In the data rows, the value 128 means zero.
Some points:
"146 121 139 124 127 100 132 82 125 131 187 106 88 122 115 134 177 131 142 163 140 133 100 135 155 130 117 190 175
 96 144 142 106 159 111 135 127 111 76 128 128 127 138 108 144 123 105 103 109 149 122 87 152 110 153 121 117 132"
"89 155 119 78 101 109 128 159 138 106 115 126 116 122 112 114 147 95 146 86 105 160 82 133 142 124 126 95 126
 101 142 171 125 137 162 153 158 136 147 132 143 119 120 122 129 137 104 133 148 104 134 128 144 155 204 140 157 105"
"94 136 98 139 108 151 111 125 104 115 136 147 109 111 160 133 164 130 141 101 186 131 110 89 128 86 118 130 131
 113 141 125 91 87 99 155 112 103 103 115 159 101 94 140 129 121 154 164 163 101 155 117 93 102 108 154 118 146"
"141 94 149 115 97 120 143 124 109 62 138 139 130 93 122 132 119 144 127 101 101 146 153 96 111 118 100 159 120
 103 94 107 98 90 147 98 121 144 135 93 130 151 116 159 102 124 116 140 117 125 93 98 110 164 121 67 92 111"
"110 115 132 147 95 121 60 105 105 116 177 147 142 160 150 128 157 112 146 153 146 182 134 141 100 117 122 114 78
 142 111 91 163 120 136 124 110 134 151 116 121 119 159 127 131 121 130 113 94 105 138 121 165 127 137 146 119 84"
"71 129 99 120 152 91 174 149 172 117 156 149 133 125 157 141 112 166 158 168 168 145 153 115 157 129 133 142 129
 180 177 128 151 135 139 117 99 99 123 142 90 118 115 137 111 116 108 118 156 117 93 121 129 131 133 107 143 92"
"139 121 159 154 121 92 187 118 115 119 141 108 156 181 160 138 148 113 113 116 133 97 120 113 152 120 138 125 158
 139 100 98 134 160 167 150 97 116 192 134 157 140 119 120 115 124 137 158 166 136 149 140 145 142 139 161 103 143"
"69 157 145 138 164 160 135 119 116 98 107 147 149 123 146 70 159 118 129 120 116 138 108 143 138 172 113 103 150
 142 91 126 129 128 130 100 100 134 102 126 140 115 163 100 132 123 144 121 132 146 102 81 128 135 91 121 153 155"
"146 172 97 184 140 118 106 99 95 105 143 135 135 108 127 147 107 105 142 107 81 104 128 148 140 127 99 152 104
 160 135 122 112 144 94 126 102 149 144 144 127 123 113 158 171 134 126 158 140 146 117 152 126 129 169 114 187 149"
"114 117 163 152 91 163 122 98 175 174 122 155 115 94 145 187 125 137 141 105 122 127 116 84 131 154 124 110 123
 125 110 161 131 143 122 89 139 145 153 166 106 131 88 94 157 159 133 141 132 131 132 107 155 117 110 136 118 118"
"90 130 136 123 132 108 140 136 150 139 133 112 167 102 127 114 122 128 83 136 110 125 123 139 163 120 136 126 87
 126 157 143 101 86 136 99 113 140 123 102 158 123 76 124 147 85 162 105 84 156 127 146 168 115 155 149 87 156"
"157 164 129 153 145 127 120 144 134 181 112 128 136 75 148 116 116 91 120 163 120 134 87 104 144 106 116 169 120
 129 111 128 131 120 146 89 135 108 158 119 146 127 170 123 78 123 123 109 137 73 160 137 119 113 130 99 138 147"
"148 113 188 103 131 123 128 108 128 163 100 109 111 101 112 92 128 98 150 91 133 101 182 131 136 132 85 96 126
 163 159 140 121 148 96 129 98 122 124 134 137 89 154 135 116 84 127 151 115 106 132 119 112 126 136 118 94 84"
"128 106 135 130 94 142 159 148 89 111 142 108 121 162 118 135 99 101 135 139 140 137 116 132 85 171 111 131 133
 172 156 127 116 109 148 103 154 109 131 161 106 94 117 109 156 113 109 94 114 128 182 105 93 140 149 111 112 174"
"151 113 118 139 134 138 92 153 159 127 148 108 163 140 84 132 135 130 124 76 138 118 127 83 143 131 126 108 152
 190 132 115 125 119 123 145 135 158 122 108 170 136 136 138 107 171 88 72 143 129 108 111 140 81 135 132 125 141"
"124 117 124 114 59 63 131 110 142 148 105 143 106 110 173 132 110 120 99 120 160 113 110 162 124 114 145 106 110
 139 87 89 100 111 86 121 141 135 106 136 120 127 158 130 125 127 113 94 147 171 96 144 92 139 143 127 134 139"
"160 122 152 153 157 119 129 121 154 111 170 147 125 168 100 75 112 118 130 120 118 116 86 113 132 120 163 114 106
 121 147 121 89 121 84 109 173 120 146 108 84 135 107 85 124 118 138 153 132 85 88 131 98 135 114 133 123 117"
"146 139 110 129 119 137 148 132 158 115 141 117 136 167 143 107 126 115 91 110 164 175 185 113 116 117 136 147 105
 125 138 170 113 151 108 106 120 155 96 164 156 165 172 96 146 165 143 162 148 125 153 171 160 149 129 98 129 154"
"134 175 114 110 156 119 118 119 143 109 125 160 147 108 113 148 126 102 139 142 155 85 137 119 112 161 120 130 137
 128 103 157 116 106 104 159 133 77 150 110 124 158 153 132 177 144 135 100 128 132 142 157 151 183 114 129 76 102"
"151 72 102 115 108 151 127 151 100 130 112 163 146 110 149 155 139 111 119 112 115 135 139 139 159 113 155 157 141
 174 159 152 124 135 168 145 164 102 136 100 103 144 177 98 150 95 129 149 105 139 98 128 141 109 104 158 152 134"
"145 96 136 109 142 152 98 93 128 106 116 79 141 113 118 162 135 116 131 142 150 161 119 148 139 141 116 104 138
 141 119 117 92 133 143 132 115 85 100 150 150 140 78 100 87 116 143 109 113 119 105 183 123 159 104 127 172 107"
"115 158 120 136 122 125 96 123 130 145 128 116 135 134 127 127 95 164 125 92 126 114 127 148 121 113 181 135 171
 112 137 133 143 117 163 107 69 113 113 141 142 163 138 93 155 139 103 136 73 106 125 123 51 124 144 121 110 99"
"141 133 164 100 142 161 133 180 160 97 117 106 94 137 159 128 101 142 162 160 152 89 112 116 104 114 106 154 139
 131 139 108 128 121 110 108 130 168 155 130 165 157 147 140 143 122 123 144 91 149 121 137 142 142 142 191 174 129"
"142 121 140 142 107 142 133 167 142 184 147 173 144 151 115 139 123 107 144 164 107 122 119 164 97 88 99 88 163
 135 135 142 131 101 126 150 103 117 99 115 130 170 106 141 114 144 139 172 133 139 120 102 158 164 145 103 142 167"
"131 162 160 127 161 133 140 92 152 119 124 149 112 142 101 170 153 167 112 116 160 112 110 139 130 129 149 143 93
 162 117 146 167 109 150 171 173 157 130 140 139 140 140 127 85 86 148 151 105 151 166 98 116 128 134 89 153 131"
"146 134 160 115 100 129 102 148 116 116 157 106 131 115 97 138 131 153 165 135 147 126 106 132 134 149 171 101 114
 83 157 144 124 124 142 107 79 119 156 132 112 121 179 171 126 121 168 138 179 168 130 155 137 101 105 104 137 156"
"150 145 144 115 134 159 127 144 125 121 163 129 145 143 200 115 150 122 141 141 85 97 134 139 167 116 124 125 143
 123 136 138 138 96 140 146 161 145 117 172 113 93 134 133 109 187 156 122 111 163 127 150 112 112 121 105 100 87"
"133 132 104 103 144 71 92 130 126 120 62 102 149 136 124 154 168 149 125 162 111 136 148 142 115 150 139 125 147
 122 149 96 82 75 103 117 119 145 140 138 86 115 132 93 111 145 101 175 135 122 158 100 146 111 114 129 127 126"
"77 105 125 133 87 156 123 133 157 114 91 131 151 155 87 130 125 135 129 205 90 107 140 100 151 115 107 123 90
 117 107 110 97 174 116 156 129 102 124 122 149 140 145 126 143 134 131 137 124 134 143 131 83 95 139 109 123 117"
"120 141 142 158 148 110 117 151 119 158 135 166 96 125 128 106 144 137 152 142 154 166 179 153 153 152 115 123 164
 122 126 127 89 144 176 160 160 184 172 151 126 164 101 142 150 103 123 103 123 117 127 163 109 106 102 114 129 141"
"119 86 130 120 137 132 128 111 135 129 132 144 140 98 94 112 130 128 114 155 119 109 125 108 85 134 145 149 171
 128 96 119 172 100 151 146 129 168 94 137 114 87 141 114 153 106 146 151 165 102 110 193 134 123 173 141 126 133"
"135 152 150 159 157 132 130 179 143 110 133 84 110 80 108 143 132 143 132 119 102 166 140 161 99 61 117 133 97
 131 129 107 158 149 134 155 141 112 132 139 126 109 129 77 151 133 128 120 165 151 113 114 112 139 102 138 86 137"
"133 143 123 87 128 149 105 111 69 127 111 179 91 125 110 89 114 160 114 134 133 87 139 113 151 105 143 115 107
 128 153 69 143 147 150 107 139 107 116 140 154 120 99 105 130 147 89 129 142 134 130 138 179 147 121 107 117 146"
"126 85 71 108 117 141 154 115 120 109 141 106 97 96 129 100 159 131 153 136 115 113 128 152 149 130 136 99 110
 129 104 154 190 118 80 132 103 142 161 133 116 175 104 109 103 121 92 118 104 108 135 138 114 109 118 124 113 171"
"132 116 63 107 152 117 100 94 147 171 117 83 153 158 150 110 131 115 187 116 130 131 123 93 124 112 121 117 122
 113 116 116 150 141 155 99 170 138 117 110 131 124 118 146 160 96 137 150 132 175 130 121 115 156 117 103 116 140"
"141 124 111 125 128 139 96 143 156 139 151 130 123 146 153 130 150 169 91 115 109 108 127 187 123 207 85 148 104
 123 141 120 140 148 144 109 148 109 101 119 145 160 124 156 118 116 130 146 175 100 134 125 114 126 141 160 103 127"
"128 147 125 137 86 130 87 136 153 114 92 126 98 164 96 107 135 95 90 124 142 147 145 125 134 137 117 181 170
 125 132 143 190 122 107 117 120 94 172 110 109 100 82 136 108 123 137 129 115 163 99 134 118 106 118 113 133 122"
"127 101 121 122 145 119 163 158 107 170 109 159 128 164 97 122 110 136 175 84 108 160 82 135 145 151 121 192 89
 122 102 114 126 99 101 145 91 132 101 148 140 121 128 128 121 136 125 125 127 151 152 158 147 130 98 142 116 89"
"116 171 133 104 109 140 133 155 89 164 142 106 140 141 150 163 119 152 163 118 128 118 186 111 123 166 150 148 123
 117 105 122 128 158 104 153 131 140 115 61 100 105 115 81 89 123 145 109 110 106 107 131 134 137 157 118 150 152"
"84 110 156 124 146 128 132 143 99 143 149 93 140 109 118 107 116 104 86 98 134 99 146 111 127 113 107 121 125
 89 114 103 147 105 112 117 150 109 112 126 77 192 130 134 144 130 127 113 163 150 177 122 134 116 132 137 187 93"
"182 138 121 150 106 107 148 140 149 107 114 124 105 130 151 108 142 111 120 141 110 89 124 113 93 137 152 110 99
 125 121 148 132 132 173 149 91 143 93 87 135 108 91 119 158 109 104 92 129 109 152 111 131 111 82 109 166 83"
"108 147 114 97 153 166 155 128 124 144 134 102 67 163 113 163 154 128 99 120 106 124 131 150 115 91 147 119 138
 159 71 126 85 120 130 77 122 112 137 118 108 111 134 182 149 138 134 131 128 103 117 142 147 101 127 122 119 111"
"84 103 125 114 113 89 122 107 127 134 128 108 130 107 116 114 112 152 113 114 126 105 88 148 111 110 101 147 139
 155 155 133 129 175 143 139 141 156 143 95 107 110 132 142 125 199 169 126 98 97 152 140 129 166 71 130 145 146"
"122 147 159 99 120 111 148 99 121 128 155 145 156 134 127 161 109 125 125 152 77 166 156 135 138 133 165 125 159
 118 143 141 168 119 93 113 165 127 123 126 192 114 128 158 136 110 88 126 146 105 143 135 105 136 74 163 148 138"
"165 152 147 154 100 140 138 122 111 137 92 80 136 114 119 93 118 153 133 154 153 160 135 124 180 150 159 136 121
 158 108 127 146 107 130 161 139 125 105 152 107 148 126 185 161 152 149 144 129 94 105 87 138 160 139 161 123 133"
"143 174 99 139 115 156 161 106 93 139 130 108 143 126 128 124 93 167 78 136 127 160 82 99 110 126 77 85 150
 122 147 139 120 139 117 152 132 149 137 113 102 126 141 126 107 93 86 138 118 153 114 146 142 110 111 129 104 89"
"146 118 115 138 156 99 141 131 117 87 113 143 111 127 124 157 45 100 142 133 169 142 130 165 157 133 109 88 142
 101 102 128 148 139 132 102 142 129 100 88 143 122 130 118 130 151 170 149 127 116 134 107 139 62 129 126 108 114"
"116 113 147 134 158 156 131 139 121 115 83 136 150 131 162 165 137 78 105 117 141 127 89 136 109 132 172 138 130
 99 179 96 150 178 97 155 126 155 114 143 113 145 120 164 129 114 114 107 114 98 107 126 133 125 131 77 95 136"
"138 113 105 132 135 135 120 127 81 129 107 146 159 124 118 106 130 149 137 148 133 121 136 155 84 110 167 151 138
 140 123 183 107 167 108 102 142 149 153 151 158 136 107 123 90 127 164 86 165 153 129 84 118 132 151 149 118 84"
"122 117 93 118 151 97 118 127 134 136 143 131 68 124 132 126 96 116 96 114 69 135 137 64 89 147 131 103 127
 115 138 108 123 126 128 161 115 106 139 179 144 135 156 130 112 113 185 107 109 126 107 94 138 130 128 148 141 151"
"146 74 144 137 186 148 105 111 133 135 111 149 117 157 157 142 111 172 97 134 134 151 136 123 159 113 115 110 119
 94 128 170 126 116 125 145 97 130 155 95 114 84 138 135 147 145 101 99 143 136 143 124 109 172 168 138 148 155"
"114 133 121 153 130 117 130 117 130 117 119 130 152 146 103 132 116 109 140 113 148 80 154 138 106 103 108 134 99
 78 109 167 119 133 166 126 138 121 102 175 99 97 133 152 73 120 75 118 93 111 95 125 139 116 110 178 129 168"
"149 126 110 166 139 146 186 126 159 143 131 160 139 86 112 113 172 134 134 120 141 155 154 129 94 155 151 110 132
 101 152 78 122 144 132 113 141 99 139 108 135 111 135 161 120 178 127 146 89 171 156 144 116 131 160 155 150 123"
These points spread out most along one direction. Take the direction at right angles to it along which they spread out most. Go by this last direction. How far along it is each point below, from 0 to 99? 50 is the average, and the first point above lies past it. One standard deviation of the points above along it is 16.
"182 138 121 150 106 107 148 140 149 107 114 124 105 130 151 108 142 111 120 141 110 89 124 113 93 137 152 110 99
 125 121 148 132 132 173 149 91 143 93 87 135 108 91 119 158 109 104 92 129 109 152 111 131 111 82 109 166 83" 55
"146 121 139 124 127 100 132 82 125 131 187 106 88 122 115 134 177 131 142 163 140 133 100 135 155 130 117 190 175
 96 144 142 106 159 111 135 127 111 76 128 128 127 138 108 144 123 105 103 109 149 122 87 152 110 153 121 117 132" 71
"115 158 120 136 122 125 96 123 130 145 128 116 135 134 127 127 95 164 125 92 126 114 127 148 121 113 181 135 171
 112 137 133 143 117 163 107 69 113 113 141 142 163 138 93 155 139 103 136 73 106 125 123 51 124 144 121 110 99" 62
"108 147 114 97 153 166 155 128 124 144 134 102 67 163 113 163 154 128 99 120 106 124 131 150 115 91 147 119 138
 159 71 126 85 120 130 77 122 112 137 118 108 111 134 182 149 138 134 131 128 103 117 142 147 101 127 122 119 111" 29
"142 121 140 142 107 142 133 167 142 184 147 173 144 151 115 139 123 107 144 164 107 122 119 164 97 88 99 88 163
 135 135 142 131 101 126 150 103 117 99 115 130 170 106 141 114 144 139 172 133 139 120 102 158 164 145 103 142 167" 39
"146 172 97 184 140 118 106 99 95 105 143 135 135 108 127 147 107 105 142 107 81 104 128 148 140 127 99 152 104
 160 135 122 112 144 94 126 102 149 144 144 127 123 113 158 171 134 126 158 140 146 117 152 126 129 169 114 187 149" 31
"150 145 144 115 134 159 127 144 125 121 163 129 145 143 200 115 150 122 141 141 85 97 134 139 167 116 124 125 143
 123 136 138 138 96 140 146 161 145 117 172 113 93 134 133 109 187 156 122 111 163 127 150 112 112 121 105 100 87" 61
"127 101 121 122 145 119 163 158 107 170 109 159 128 164 97 122 110 136 175 84 108 160 82 135 145 151 121 192 89
 122 102 114 126 99 101 145 91 132 101 148 140 121 128 128 121 136 125 125 127 151 152 158 147 130 98 142 116 89" 38
"128 106 135 130 94 142 159 148 89 111 142 108 121 162 118 135 99 101 135 139 140 137 116 132 85 171 111 131 133
 172 156 127 116 109 148 103 154 109 131 161 106 94 117 109 156 113 109 94 114 128 182 105 93 140 149 111 112 174" 59
"135 152 150 159 157 132 130 179 143 110 133 84 110 80 108 143 132 143 132 119 102 166 140 161 99 61 117 133 97
 131 129 107 158 149 134 155 141 112 132 139 126 109 129 77 151 133 128 120 165 151 113 114 112 139 102 138 86 137" 51
"133 132 104 103 144 71 92 130 126 120 62 102 149 136 124 154 168 149 125 162 111 136 148 142 115 150 139 125 147
 122 149 96 82 75 103 117 119 145 140 138 86 115 132 93 111 145 101 175 135 122 158 100 146 111 114 129 127 126" 49
"89 155 119 78 101 109 128 159 138 106 115 126 116 122 112 114 147 95 146 86 105 160 82 133 142 124 126 95 126
 101 142 171 125 137 162 153 158 136 147 132 143 119 120 122 129 137 104 133 148 104 134 128 144 155 204 140 157 105" 44
"132 116 63 107 152 117 100 94 147 171 117 83 153 158 150 110 131 115 187 116 130 131 123 93 124 112 121 117 122
 113 116 116 150 141 155 99 170 138 117 110 131 124 118 146 160 96 137 150 132 175 130 121 115 156 117 103 116 140" 40
"120 141 142 158 148 110 117 151 119 158 135 166 96 125 128 106 144 137 152 142 154 166 179 153 153 152 115 123 164
 122 126 127 89 144 176 160 160 184 172 151 126 164 101 142 150 103 123 103 123 117 127 163 109 106 102 114 129 141" 89
"77 105 125 133 87 156 123 133 157 114 91 131 151 155 87 130 125 135 129 205 90 107 140 100 151 115 107 123 90
 117 107 110 97 174 116 156 129 102 124 122 149 140 145 126 143 134 131 137 124 134 143 131 83 95 139 109 123 117" 34
"138 113 105 132 135 135 120 127 81 129 107 146 159 124 118 106 130 149 137 148 133 121 136 155 84 110 167 151 138
 140 123 183 107 167 108 102 142 149 153 151 158 136 107 123 90 127 164 86 165 153 129 84 118 132 151 149 118 84" 66
